These are runs of 3 systems, one row a step. Runs of the same system follow the same rule from any start.
In the rows, 128 means zero.
run 1, zis, 10 rows:
[[122 101  87 119 110 148 122 101  76 122 130 191 132 181 134 111 147  76
  178 113 151 179  72 182 113 147 141 105 159 106 106 135 129 122 104 120
  170  97  85 115  99 114 112 137 124 110 149  71]
 [127 122  94 103 112 139 122  99  98 108 140 181 101 185 137 128 163  73
  178 121 124 178  71 166  96 143 139  83 149 118  88 140 128 107 118 132
  147 106  87 108 117 107 113 142 130 110 141  73]
 [133 140 103  91 117 128 120  99 122 101 149 164  77 180 135 145 176  74
  170 127  98 175  79 147  84 135 138  65 137 132  77 137 131  97 130 146
  125 116  95 105 137 100 114 145 142 115 133  83]
 [132 149 115  89 123 118 120  98 148  99 152 144  69 169 138 153 180  86
  153 133  82 164  98 133  80 126 136  57 131 143  70 132 133  90 145 152
  110 129 102 113 155  93 111 140 154 122 130 101]
 [129 154 134  94 125 108 122 111 175 103 151 118  72 146 145 156 183 104
  132 137  70 147 123 120  87 115 134  62 123 151  71 125 139  88 161 153
   96 136 116 127 173  90 107 133 162 127 133 123]
 [131 160 152  99 131 103 126 120 195 109 147  97  76 124 145 158 175 128
  112 141  64 129 148 105  93 106 130  69 116 157  82 120 138  88 171 156
   87 146 130 136 183  90 112 130 166 134 131 148]
 [133 162 161 105 136  99 123 130 204 117 142  80  87 110 140 161 161 147
   98 142  69 112 162  94 101  99 125  83 107 160  97 112 136  93 172 152
   79 153 143 140 179  98 120 126 165 145 122 169]
 [138 164 166 112 143 100 126 139 203 121 137  67  96  97 130 162 147 163
   89 140  81  98 173  87 111  98 119  98  96 159 115 107 133 105 168 150
   76 157 158 141 171 112 132 122 158 150 113 181]
 [142 163 170 119 145 101 125 147 191 127 134  59 111  90 122 156 129 178
   86 136  97  94 175  81 121 103 119 121  90 151 140 104 130 119 158 143
   82 158 165 136 154 123 143 121 148 155 106 190]
 [139 148 166 137 152 109 121 145 172 130 129  61 137  86 109 145 115 181
   86 128 117  92 177  87 135 111 123 149  92 134 161  93 130 133 149 136
   96 148 166 135 138 131 148 121 143 158 108 189]]
run 2, tulil (10 x 48):
[[138 128 105  60 108 131 122 132 128 142 126 169  96 167 163 151 162  86
  157 131 134 166  70 208  84 117 143  35 131 151 101 127 113  88 113 127
  136 126 115 107 119 123 131 139 144 136 132 126]
 [130 128 100  70 109 139 126 128 114 130 134 177  88 169 156 147 161  67
  162 133 130 171  66 186  90 129 146  50 138 140  95 143 118 100 120 126
  138 122 104  98 128 128 125 143 135 123 130 105]
 [120 127  95  91 116 142 125 116 101 116 144 180  88 168 144 137 161  56
  168 133 127 176  72 162  97 142 144  78 150 124  92 151 123 114 126 127
  142 116  94  95 139 127 118 140 129 111 129  82]
 [109 121  90 125 125 146 122 100  85 104 156 181  96 172 125 127 156  50
  170 129 127 180  87 138 105 151 146 118 165 105  90 147 134 132 137 127
  145 107  83  95 149 121 109 131 127 107 132  61]
 [105 121  90 152 133 149 126  91  77  92 162 177 102 166 111 119 146  55
  167 126 123 176  99 110 117 162 140 152 168  96  94 150 142 147 141 130
  146 106  81  98 153 120 107 127 119  98 131  45]
 [106 123  93 171 138 147 127  87  72  86 160 170 108 159  96 114 133  67
  164 125 123 164 110  84 128 167 132 181 165  91 105 155 143 161 140 132
  143 106  86 101 149 126 108 126 108  92 125  42]
 [110 127  99 185 141 146 127  89  71  86 157 158 117 151  86 109 116  84
  158 121 125 150 122  67 141 169 126 202 156  91 117 156 140 169 135 133
  139 108  96 103 143 131 116 126 101  92 123  47]
 [117 127 104 191 145 143 127  94  75  90 151 146 129 140  77 107 104 106
  151 120 130 136 132  60 150 168 121 216 148  92 130 149 141 176 127 133
  137 113 108 110 131 136 124 124  94  96 116  59]
 [123 129 114 194 149 139 126 102  82  95 142 130 141 132  76 107  94 130
  141 117 136 123 142  58 153 163 116 222 137  95 145 138 138 177 125 132
  134 116 120 114 118 137 130 123  97 104 113  77]
 [132 124 125 188 148 131 125 109  92 105 135 113 157 121  77 106  89 150
  130 111 144 112 151  63 157 152 115 217 126  95 160 123 136 172 123 128
  135 120 133 126 107 139 139 122 102 116 112 103]]
run 3, puf, 10 rows:
[[158 101 116 103 121 134 117 147  96 169  98 136 187 138 123 117 101 161
  139 102 199 135  98 209 129 121 132 121 108 122 191  84 107 128  72 109
  161 118 146 124  39 148 160 130 122 164 125 168]
 [161 108 121  79 118 134 122 169 112 180  97 130 169 128 135 126  98 156
  135 112 199 128 104 210 122 113 131 100 108 138 190  91 104 121  82 107
  155 131 150 122  54 163 167 127 121 162 111 190]
 [162 112 124  64 116 136 128 186 128 192  98 129 150 120 149 140  98 145
  130 121 197 121 109 207 117 104 131  78 111 150 186  99 101 116  96 106
  149 142 155 118  74 175 170 124 121 162 100 202]
 [155 119 129  52 115 138 131 194 141 193 103 128 135 118 160 149 106 131
  125 132 189 121 113 205 111  98 134  64 112 157 176 108 103 113 114 106
  143 150 155 115  99 178 167 121 128 161  97 207]
 [140 128 132  52 122 136 132 191 149 180 116 126 115 110 164 159 122 111
  117 141 171 125 114 191 103  98 141  56 116 156 160 116 109 111 131 108
  129 153 150 105 129 175 161 122 137 164 100 200]
 [128 138 135  56 130 134 129 184 157 164 130 125  94 108 162 168 137  95
  112 149 146 132 114 174  96 100 152  54 116 153 141 125 113 114 147 113
  115 154 145  95 159 166 153 125 146 160 101 183]
 [120 144 137  68 129 132 131 168 163 149 139 124  79 111 163 170 148  87
  112 154 120 133 122 153  96 103 149  56 121 154 116 134 120 113 161 120
  104 157 137  99 182 151 141 126 150 149 107 168]
 [117 153 133  83 129 123 133 148 175 130 148 121  66 120 157 165 158  88
  114 153  94 135 135 124  96 109 137  67 133 161  92 139 127 105 173 134
   96 154 125 113 198 131 121 119 151 133 112 147]
 [118 159 137 105 130 117 131 125 178 113 155 119  60 128 147 158 164  96
  117 152  70 132 146  98  98 113 130  79 138 160  75 145 137 100 177 150
   89 151 118 121 205 112 108 120 152 120 122 127]
 [112 160 140 126 131 110 131 107 177  94 154 116  68 132 142 152 169 107
  119 150  55 129 147  78 104 120 124  97 132 152  63 149 142 103 175 156
   87 142 116 131 200  96  98 129 153 110 133 108]]

Name the system that made each run.
run 4 (3 x 48):
[[136 115  92  54 107 154 135 170 109 174 119 183 101 152 168 142 129  69
  159 136 176 161  77 216  99 118 142  53 148 155 132 140 106 109 113 106
  155 135 117  96 120 171 143 124 119 129 110 142]
 [134 121  98  52 106 143 130 155 117 160 124 179  96 157 166 150 146  71
  157 138 156 164  71 211  89 118 145  42 141 153 116 139 107 102 115 114
  145 133 114  97 124 154 136 131 130 132 120 136]
 [135 130 104  59 110 134 123 137 124 143 130 171  91 163 162 154 162  78
  155 136 134 166  73 203  84 118 147  36 133 150  99 131 114  94 117 127
  134 130 111 101 126 129 130 138 140 138 131 124]]
 | puf
run 5, 3 rows:
[[138 122  98  97 110 130 120  97 107 109 135 174 106 187 136 127 163  89
  177 117 120 174  71 170  94 138 134  73 139 123  90 129 126  98 108 137
  145 108  96 117 105  98 114 148 134 113 143  81]
 [129 111  94 121 111 137 118  90  89 107 138 181 120 187 127 118 158  81
  177 114 132 178  77 165 106 146 137 101 154 109  94 130 134 114 109 130
  157  99  84 117 107 102 107 139 130 109 148  66]
 [122 103  88 138 117 143 119  88  73 107 139 183 129 183 121 108 146  79
  178 111 143 178  83 157 117 153 137 125 161  94 103 131 138 129 110 124
  166  96  82 118 105 109 109 135 125 107 146  57]]
 | tulil
run 6, 3 rows:
[[ 96 134  97 118 130 153 135 135 108 120 160 172  72 139 136 150 136  39
  142 154 126 157 112 122 108 138 143 115 164 133  96 169 129 145 164 121
  125 138  99  81 197 158 119 114 122 109 107  90]
 [106 135  96 120 129 146 129 113 108 105 161 174  71 156 132 144 152  45
  153 143 112 165 106 117 103 146 141 111 165 127  84 162 134 135 158 132
  126 131  91  90 184 134 109 119 127 105 119  72]
 [112 136  97 128 126 137 123  90 107  93 162 171  78 171 122 136 163  56
  163 132 101 173  99 114 100 148 140 113 160 120  74 151 140 124 150 140
  128 118  83 100 168 110 104 130 134 102 129  60]]
 | puf
run 7 (3 x 48):
[[137 156 154  88 131 102 122 128 196 120 143  91  85 122 144 161 172 134
  109 137  77 129 143 120  93 100 134  63 107 154  96 108 134  86 166 149
   90 145 137 134 169  97 121 130 169 148 126 166]
 [140 159 163  95 135  98 122 137 200 124 136  75  95 110 137 163 160 155
   97 137  81 113 158 109 100  98 127  79  96 158 115 101 131  95 161 149
   85 151 152 137 164 102 129 129 166 155 119 181]
 [147 161 169 104 140  98 121 143 198 125 132  65 109  98 130 157 142 173
   90 132  92 100 165 101 111  99 125  96  86 155 131  94 127 105 156 146
   81 154 162 137 151 113 138 128 158 157 110 194]]
 | zis
run 8, 3 rows:
[[109 144 102 118 125 139 131 110 121 102 162 168  64 157 132 146 157  52
  152 145  99 162 110 110  97 141 137 104 159 136  74 164 136 126 160 141
  116 133  92  96 188 126 107 122 131 101 119  73]
 [110 142 100 130 127 132 122  85 119  85 162 164  74 169 121 138 168  66
  159 134  85 167 102 107  96 147 134 108 154 127  66 150 143 118 149 148
  118 120  86 106 169 102 101 128 138 102 132  60]
 [117 139 106 146 129 121 117  65 114  75 160 156  92 178 108 130 173  85
  162 121  82 171 101 107 100 149 132 120 145 113  67 134 144 118 139 155
  121 108  86 118 146  80  97 137 142 106 145  49]]
 | puf
run 9 (3 x 48):
[[153 130 154  61 121 110 122 166 171 161 107  97 133 115 157 151 142 159
  111 125 143 119 121 186 104  91 140  48  89 145 150  89 116  91 123 122
  122 140 159 134 104 128 152 139 157 170 123 206]
 [145 145 160  67 132 111 119 163 181 147 121  84 117 107 150 160 150 153
  102 130 122 117 129 157 103  97 142  59  90 144 142  93 118  97 140 126
  107 147 158 125 130 125 149 138 161 169 117 201]
 [139 153 159  83 135 108 123 157 190 138 132  79  99  99 147 163 150 145
   94 140 104 113 148 126 102  97 138  74  98 152 129 104 123 100 158 134
   92 153 155 126 157 123 141 130 161 160 113 192]]
 | puf
run 10:
[[134 121  98  65 105 140 126 135 112 143 127 181  97 169 161 143 158  75
  165 131 142 168  66 205  90 124 142  45 139 146 102 141 116  97 109 121
  145 123 106 105 115 132 128 140 131 126 132 113]
 [122 121  94  82 111 145 128 126 100 130 135 185  94 168 151 136 154  61
  167 133 140 173  67 182  98 137 145  69 148 129  99 150 120 109 120 119
  149 116 100  97 130 134 123 141 126 114 129  92]
 [111 117  89 113 121 151 126 114  83 115 147 187 100 169 134 128 152  48
  167 129 139 178  78 155 106 147 151 104 160 109  97 151 129 131 133 122
  151 110  87  94 141 130 114 133 125 110 132  70]]
 | tulil
run 11, 3 rows:
[[ 92 145 139 196 147 116 124  80 143  70 160 116 104 127 110 130 149 111
  110 139  61 122 167  45 136 139 127 165 145 111  71 150 159 143 177 147
  100 131 109 138 202  92  92 122 145 106 146  67]
 [ 91 147 141 188 146 119 130  95 155  79 163 110  98 116 118 135 141 108
  100 146  67 114 178  41 136 131 129 162 146 116  76 151 160 145 190 141
   95 139 115 136 217 107  96 116 147 110 136  85]
 [ 92 149 145 177 147 122 135 115 161  94 162 107  94 104 123 141 133 105
   95 149  78 108 186  40 136 125 128 157 147 123  85 150 155 149 198 136
   95 147 119 130 225 121 101 108 144 112 126 101]]
 | zis
run 12:
[[ 90 143 118 190 143 129 128  77 127  74 167 142  94 140 108 133 145  87
  122 143  74 136 153  55 129 145 127 163 159 115  63 158 155 147 173 147
  104 129  98 122 206 102  92 116 142 101 141  53]
 [ 94 142 123 204 145 122 125  68 118  64 162 130 108 139  99 122 144 106
  124 135  70 132 151  45 138 151 124 183 147 101  72 153 158 153 160 148
  106 122 101 129 185  93  94 127 135 101 147  45]
 [102 141 131 210 149 118 121  64 114  60 156 122 123 137  88 114 144 129
  124 126  72 127 149  41 144 159 123 199 134  93  86 145 155 154 147 151
  108 113 107 134 159  85 101 134 131 103 150  51]]
 | tulil
run 13, 3 rows:
[[144 118 111  51 113 148 135 193 126 187 115 154 112 127 165 154 108  93
  135 140 190 134 102 204 102 105 137  58 132 161 162 128 103 118 121 102
  144 152 142  99 120 193 161 115 121 149  92 183]
 [131 129 114  50 117 143 131 183 130 173 129 153  93 127 165 165 129  78
  133 147 167 145  95 197  95 108 148  48 131 158 139 132 105 113 133 108
  132 152 136  89 145 179 155 120 132 150  99 171]
 [123 138 116  56 122 140 127 166 138 154 135 153  80 129 164 171 147  68
  130 151 141 151  95 182  86 109 153  45 128 152 116 136 112 112 144 115
  119 149 128  86 163 161 143 125 144 149 107 154]]
 | puf
